One turn sends every row of this set to another row. A few are shown first. Where does it send the rows asked after them?
k824: [ -4   0   1 -17  23  -8 -39  -1  52  11 -31   0 -38 -37  -5]
k432: [  6  19 -12 -17  41  -1   4  29 -20 -10   8  24 -25 -52 -29]
k809: [ 14   3  -7 -19  26  -7   8  32 -26  -9 -17  21 -38 -56 -26]
k193: [  2   6  -7 -21  21   1 -37 -11  55   1 -20   7 -28 -40  -9]
k343: [  9  14  14 -27  32 -10 -42  24  47   6 -31   9 -39 -41 -18]
k757: [  2  10  -7  -8  47   2   0  31 -30  -2  -7  16 -30 -51 -26]
k997: [ -8  -5  -1  34 -10 -29 -38  23  -9  -7  27   8 -19 -61   0]
k437: [  0 -12  -2  22 -27 -37 -24  35   6   7   6  22 -13 -52   4]
k464: [  3 -20  15   9 -13 -40 -46  13  14  -5  31   3 -30 -54  -5]
k322: [ -7  -8   9  28 -17 -38 -27  25   3  -1  25  12 -28 -55  11]
k61: [ -4  -8 -14 -21  21 -12 -38 -25  -4  -1  -5  14 -28 -49  31]
k950: [ 12 -11   2 -20   8   0 -29  -8  41  19 -32  -3 -26 -44 -10]
k869: [  3  28  -4  -8  49   4 -12  39 -16  -6 -16  14 -33 -56 -28]
k433: [  5  18  12  -1  57   1  -9  35 -15 -11 -15  25 -26 -62 -23]
k299: [ -1  -4  15 -23  31 -23 -39   4  57  13 -10  -3 -34 -44 -15]
k641: [ -4  14 -13 -47  32 -37 -14  23  -5  14   6  20 -37 -40  16]
k732: [-11 -20   4  30   1 -38 -39  17  -1 -13  25  18 -16 -60  -2]
k679: [ -3  24   5   1  16 -15 -26  23  -5  21  -5  28  -7 -51  42]
k956: [ -2   5   5  25 -19 -31 -27  23  16  -5  30  22 -14 -55  10]
k200: [ -1   3   3 -20  15 -16 -46   0  54   9 -11 -13 -43 -44 -12]
k936: [  7   4   0  10  39   3 -25  34 -35 -10  -4  24 -13 -58 -27]

k322 turns into k757
k950 turns into k437
k869 turns into k200
And these:
k464 turns into k936
k432 turns into k193
k61 turns into k679
k732 turns into k433

One turn sends every row of this set to another row. A few are shown first. Where does it send the rows asked after them?
k929: [ 45   9  40 -42 -14 -47 -22 -37   4  29 -22   0  -9  37 -32   5]
k278: [ -4 -15  15  -6  11 -36  43   0 -36  33 -17  27 -14  25 -37 -21]
k578: [  4 -16  41   0  27 -19  24   1 -13  11 -28  16 -27   7 -40 -13]
k817: [ 27   8  34 -39  -7 -22   3 -37  -5  -5 -28  18  23  52 -56  -8]
k946: [  3   6  27  -9  -4 -41  23 -18 -33  45  -3  24  31  27 -19 -41]
k183: [ 10   5  25 -38 -33 -26 -12 -30 -26  15  25  25   9  45 -26 -21]
k367: [-11   4   7 -26  -3 -53  11  -9  -9  70  -1  21   5  11 -32  -1]
k262: [  2  11  32 -54  -3 -44  15 -19 -41   7 -50   8 -14   6 -20 -11]
k292: [ 19 -16  45 -10   2 -14  19   0  -4  17 -47 -10  23  18 -43 -15]
k319: [ 21  19  30  -6  10 -57   9 -21 -18  32 -18 -22   8  20 -61  29]
k767: [  2  15  21 -32 -31 -30  -2 -23 -23  27  22  20  24  40 -23 -27]
k737: [  3 -13  24 -40 -34  -7 -26  -3  11  30  -5  15  -2  22 -18   6]
k865: [ 11 -12  33 -54 -38  -9 -19 -14   5  23  -1  22  -1  28 -33  -1]
k820: [-10  41  42 -27  16 -19   5 -27 -20  -4 -33  31 -12   9 -15  -1]
k788: [ 14   3  42  12  10 -37 -17 -41 -42  17 -17  16  19  15 -23  32]
k98: [ 13  -2  21  -2  21 -25  -8   2  23  37 -19  -7 -22  14 -33  -4]
k483: [  0  28  11 -22 -13  -9  15  11 -24  11 -18  -1 -31  36 -11 -10]
k532: [  6   8  19  -5   0 -24 -26 -44 -32 -10  -5  23  24  43 -23  11]
k613: [ 10  -6  32 -23  -2 -59  37 -11 -41  53 -15  17 -20  14 -46  11]
k811: [  7  19  47   2  12 -44  24 -28 -40  31  -2  23 -16  12 -50  32]
k177: [ -7  52  11 -28  -4 -31  23 -19 -34  28 -18  30 -12  39 -16  10]
k329: [ -8 -19   7  -3  23 -44   9 -12 -35  10 -27  -4  22  16 -40 -16]
k245: [ -3  -4  35   4 -11   4 -12   2   3  41  -5  22   3   9 -14  18]
k968: [  1   4  52   9   9 -15  11  -4 -20  21   9  15 -33   3 -37  15]
k8: [-17  15  37   6  15 -35 -14 -25 -21  21  21  12   8  -7 -29   0]
k430: [ 44   5  34 -15 -12 -58   2 -22 -19  64 -15  -4  -9  31 -21  10]
k699: [  7   1  17 -20 -13 -13 -18 -38 -29 -13  -1  30  20  53 -36   9]
k141: [ 18   4  33 -34  -3 -24   6 -28  -2  -2 -45   6  37  42 -53  -5]
k101: [  8  28  42 -38 -23 -29   3  -7 -40   9 -18 -16 -30  10 -22  21]
k813: [ 41  -3  37 -51 -14 -35 -22 -39   3  16 -22  18 -10  41 -38   7]

k430 turns into k788
k968 turns into k578
And these:
k98 turns into k329
k183 turns into k813
k820 turns into k483
k767 turns into k929

